In the rows, zero is written as 128.
The same turns and mirrors carry the whole set onto itself, and each row onto the other rows of its family. Which rows share a family with each named row? Give them in list order.
These 32 rows form 4 families of 8 rows each.
nen: [157 142 117 104 115 124 111 142 105 138 149]
sib: [151 130 112 126 121 132 114 119 103 103 156]
rupiz: [159 122 105 129 119 143 118 137 117 133 141]
muleg: [ 93 119 121 133 101 126 105 124 105 128 167]
doki: [150 138 120 105 110 120 112 128  99 111 157]
feso: [ 95 128 128 121 104 110 106 132 108 146 159]
nas: [140 137 110 103 115 114 105 122  91 114 148]
gup: [163 135 111 119 122 145 113 129 118 136 148]
zul: [105 119 120 151 109 144 107 117 120 141 144]
Duto: [151 135 101 126 114 127 116 112 111 107 152]
beku: [155 134 110 106 113 118 119 136 114 141 136]
Zefe: [107 129 120 142 108 132 104 137 116 163 141]
Mudu: [155 130 115 120 117 141 114 116 111 108 156]
Tak: [147 116 112 117 118 138 115 112 109 107 142]
Fafa: [105 135 114 142 112 141 100 103 120 142 157]
Pofa: [ 97 121 125 121 101 120 105 140 107 152 158]
Zerab: [104 120 118 131 112 140 103 130 119 165 152]
kab: [ 94 123 126 138 101 126 104 114 105 124 150]
Zunez: [148 132 121 108 114 113 116 138  96 114 150]
Faru: [148 135 110 111 105 109 121 134 104 113 149]
rikeb: [106 118 118 148 115 143 109 117 127 146 158]
neli: [152 142 102 116 117 119 108 147 100 140 147]
Lenub: [ 95 118 126 136 106 125 109 114 114 125 164]
vula: [104 124 133 127  93 117 116 144 115 146 152]
biva: [ 96 134 125 129 100 113 101 134 102 146 147]
kuler: [101 134 120 145  96 122 108 125 109 124 168]
bekun: [108 124 128 124 109 137 107 121 126 164 141]
las: [157 135 116 107 125 125 113 139 106 142 139]
ripi: [159 132 107 125 131 143 111 121 114 131 145]
Sala: [158 134 100 120 122 137 115 115 121 134 140]
Lum: [101 117 114 142 112 146 103 114 117 140 162]
motis: [106 128 120 133 113 128 105 135 122 167 154]

Same family as muleg: nen, doki, gup, Mudu, Pofa, Zerab, Lum
Same family as vula: rupiz, nas, Tak, Fafa, neli, kuler, bekun
Same family as sib: feso, Zunez, rikeb, Lenub, las, ripi, motis

The same turns and mirrors carry the whole set onto itself, and each row onto the other rows of its family. Which rows share a family with each named row? Give them in list order.
These 18 rows form 3 families of 6 rows each.
nad: [162  91 139 114 123 121 163 105 130 127 108 142]
Los: [142 124 152 152 105 122 135 120 116 125 113 163]
diror: [138 116 145 118 134 119 172 143 108 110 115 141]
fubu: [143 108 140 102 127 119 136 134 140 152 104 157]
neri: [143 140 135 129 134 135 158 132 105 105 108 132]
fipop: [156 132 124 133 132 138 128 101 137 118 111 130]
zukoz: [132 108 143 138 125 128 175 134 121 147  95 151]
Tor: [138 118 144 162 128 127 163 125 110 128 107 148]
rifan: [141 136 143 129 124 127 122 105 132 138  90 131]
paz: [134 132 139 119 140 122 118 136 133 148 102 147]
lok: [134 109 128 104 141 136 135 136 150 131  95 138]
pes: [146 116 129 117 144 129 144 103 146 132 100 119]
dudom: [168 108 142 111 133 114 140 107 119 107 117 135]
lora: [136 110 139 144 124 124 132 131 143 138 127 169]
vuz: [149 130 153 111 120 117 145 123 102 106 100 134]
disep: [129 101 132 152 127 141 157 135 142 130 105 156]
Bere: [152  90 136 113 127 129 161 128 129  99 115 147]
Zez: [143 135 135 139 122 131 124 138 124 120 128 165]

Same family as Bere: Los, rifan, lok, vuz, disep
Same family as fipop: nad, fubu, neri, zukoz, Zez

The same turns and mirrors carry the whole set onto itself, and each row onto the other rows of its family. Which rows share a family with each named row? Give them in list order.
These 32 rows form 4 families of 8 rows each.
kati: [132 164 165 148 120 124 131 126  94  99 126 147  87 129 114 124 123 120
 146 107 138]
gumep: [110 144 157 146 130 124 136 131  81 107 121 126 103 134 124 122 126 109
 144 107 163]
Duf: [144 137 163 120 126 143 108 132 112 102 140 139  89 147 132 120 145 145
 156 107 155]
Gizut: [151 114 154 157 120 121 107 113  90 110 142 116 112 113 132 144 182 144
 128 110 128]
tef: [148 119 171 125 137 128 115 134 124  97 133 114  98 150 129 123 137 124
 141 108 148]
nazog: [136 157 157 152 117 125 121 128 104  84 140 122  89 133 116 135 112 122
 155 110 137]
doko: [145 139 147 127 123 133 106 130 101  96 145 120  85 143 140 128 124 140
 158 101 150]
vof: [123 139 162 134 133 123 127 128  78  98 123 132  98 147 120 133 115 107
 148 115 150]
pul: [150 132 173 138 130 127 114 143 130  95 141 131  99 145 118 120 147 130
 138 100 151]
barel: [120 153 157 157 117 117 132 113  93  97 127 130  95 127 114 119 121 114
 155 117 147]
mal: [121 145 156 135 134 136 124 149  85  97 134 118 100 143 130 139 119 118
 147  99 159]
dusel: [133 139 142 181 114 156 124 107  78 115 129 122 107 132 118 149 148 141
 122 130 129]
Veva: [144 122 147 158 119 119 107 114 101 114 141 105 127 115 120 134 169 144
 116 118 128]
kolil: [131 125 142 136 121 140 104 111  84 122 137 107 124 116 134 136 173 155
 131 124 139]
vima: [136 130 134 164 121 144 123 114  65 118 129 130  91 132 111 150 163 146
 126 120 120]
ver: [149 124 165 119 129 133 108 120 117  96 136 121  90 149 131 122 134 134
 156 118 146]
Pepon: [137 118 159 142 124 136 109 116  87 111 139 112 118 110 134 148 189 147
 138 116 136]
feg: [119 128 148 175 123 151 120 124  76 109 134 118 131 139 107 156 157 130
 123 131 146]
ziz: [138 124 169 143 129 136 119 131 137  97 138 111 101 143 125 115 149 130
 146 110 159]
pefur: [138 139 168 136 131 128 117 148 125  86 143 104 104 134 123 132 133 125
 145 100 148]
Folip: [122 128 158 175 122 154 130 129  86  99 121 139 128 134 107 161 160 135
 133 130 138]
Bag: [119 129 152 162 130 141 125 132  80 105 132 118 119 129  91 158 176 133
 128 127 128]
zusik: [132 131 155 180 120 155 129 114  67 110 127 129 101 126 125 162 164 132
 130 120 132]
fala: [118 152 165 136 131 124 126 144  82 100 129 145 106 139 113 130 131 113
 147 104 159]
fikan: [143 120 152 137 124 138 109 120 116 103 140 123  88 152 137 112 142 140
 155 111 164]
Vuno: [129 120 144 134 133 147 116 127  78 121 131 113 108 125 120 147 185 153
 127 117 130]
mepot: [128 149 169 142 128 124 134 122  95  94 120 127  93 136 115 131 114 108
 147 118 136]
mizo: [146 116 149 150 115 113 108 117 101 105 133 130 129 110 123 136 174 152
 133 117 125]
Fas: [135 118 150 133 125 133 115 123  91 118 122 125 126 110 139 138 177 157
 131 113 134]
dez: [147 119 143 159 120 122 109 117  95 106 142 118 107 123 100 143 179 148
 127 121 116]
kekap: [136 126 144 180 116 153 127 118  76 109 118 148 108 138 121 154 150 143
 129 123 132]
Rud: [128 126 157 182 120 144 122 120  70 100 135 129 117 130 110 165 168 125
 135 125 138]

Same family as vof: Gizut, tef, ver, Pepon, zusik, mepot, Rud
Same family as dusel: kati, Duf, pul, Veva, kolil, feg, fala

The same turns and mirrors carry the whole set onto itself, and each row onto the other rows of its family. Which rows share a family with each named row? Give them in list order.
These 32 rows form 4 families of 8 rows each.
nevu: [134 130 139 106 148 155 123 126 143 129 104 109 126 101 118]
Lutum: [117 128 130 111 151 160 126 133 145 119  98 112 133 104 122]
vives: [122 140 129 155 117 110 143 130 142 118  88 131 147 119 142]
vup: [103 143 128 131 100 124 126 116 127 135 114 146 132 125 148]
telu: [108 139 147 138 103 119 124 122 134 125  87 152 145 130 147]
melu: [118 136 152 150 104 125 134 112 139 126 114 144 125 132 134]
firo: [113 142 145 129 100 115 119 120 128 134  91 150 143 126 150]
seba: [142 143 141 153 113 105 140 122 141 129  94 127 141 115 138]
Goli: [114 126 146 100 150 148 142 123 135 122 105 117 152 119 117]
lebaf: [118 137 158 143 102 116 126 119 137 126  89 150 141 131 141]
fuvaf: [120 141 130 135 106 120 107 110 158 135  92 145 134 116 153]
guze: [116 128 143  93 147 146 139 122 132 129 106 116 151 117 119]
pov: [119 146 117 139 113 108 136 130 133 129  90 131 149 113 151]
Vatab: [138 131 125  96 139 157 133 130 138 138  92 130 141  95 130]
podop: [138 148 128 137 109 102 133 122 131 140  96 127 142 109 146]
zamuz: [123 131 129 101 148 156 122 129 140 129 102 110 130 100 124]
nazuz: [128 126 141 115 151 159 128 129 148 119 101 110 128 104 116]
daza: [124 141 156 134  99 113 120 116 132 136  93 149 140 126 144]
soli: [124 128 150  94 147 144 138 119 132 131 108 115 149 117 116]
Tun: [136 107 151 125 124 157 126 117 136 130 112 108 147  98 119]
Rufa: [ 99 137 136 147 105 128 135 119 136 120 109 147 133 132 142]
valo: [153 127 143 108 139 156 138 124 145 135  94 127 135  99 119]
debi: [124 125 123 108 143 162 141 136 144 123  85 133 145 102 128]
venat: [110 109 128 118 125 162 125 126 130 125 107 113 157  99 131]
zum: [122 137 138 146 109 122 112 110 164 127  90 145 133 120 148]
kevab: [122 126 153 102 149 146 142 120 137 124 106 115 149 119 113]
Pid: [126 140 139 140 107 119 109 108 161 134  93 144 131 117 149]
pom: [123 142 144 134  98 119 126 109 129 140 119 142 125 125 140]
nabe: [119 105 144 133 128 162 132 125 139 117 106 112 153 103 121]
nem: [129 112 136 110 121 156 121 118 126 138 113 109 151  94 128]
nukin: [139 122 141 119 145 162 145 132 152 119  87 131 140 105 119]
zal: [114 138 130 141 109 123 111 113 161 128  89 146 135 119 153]

Same family as firo: nevu, Lutum, telu, lebaf, zamuz, nazuz, daza
Same family as pov: vives, seba, podop, Tun, venat, nabe, nem

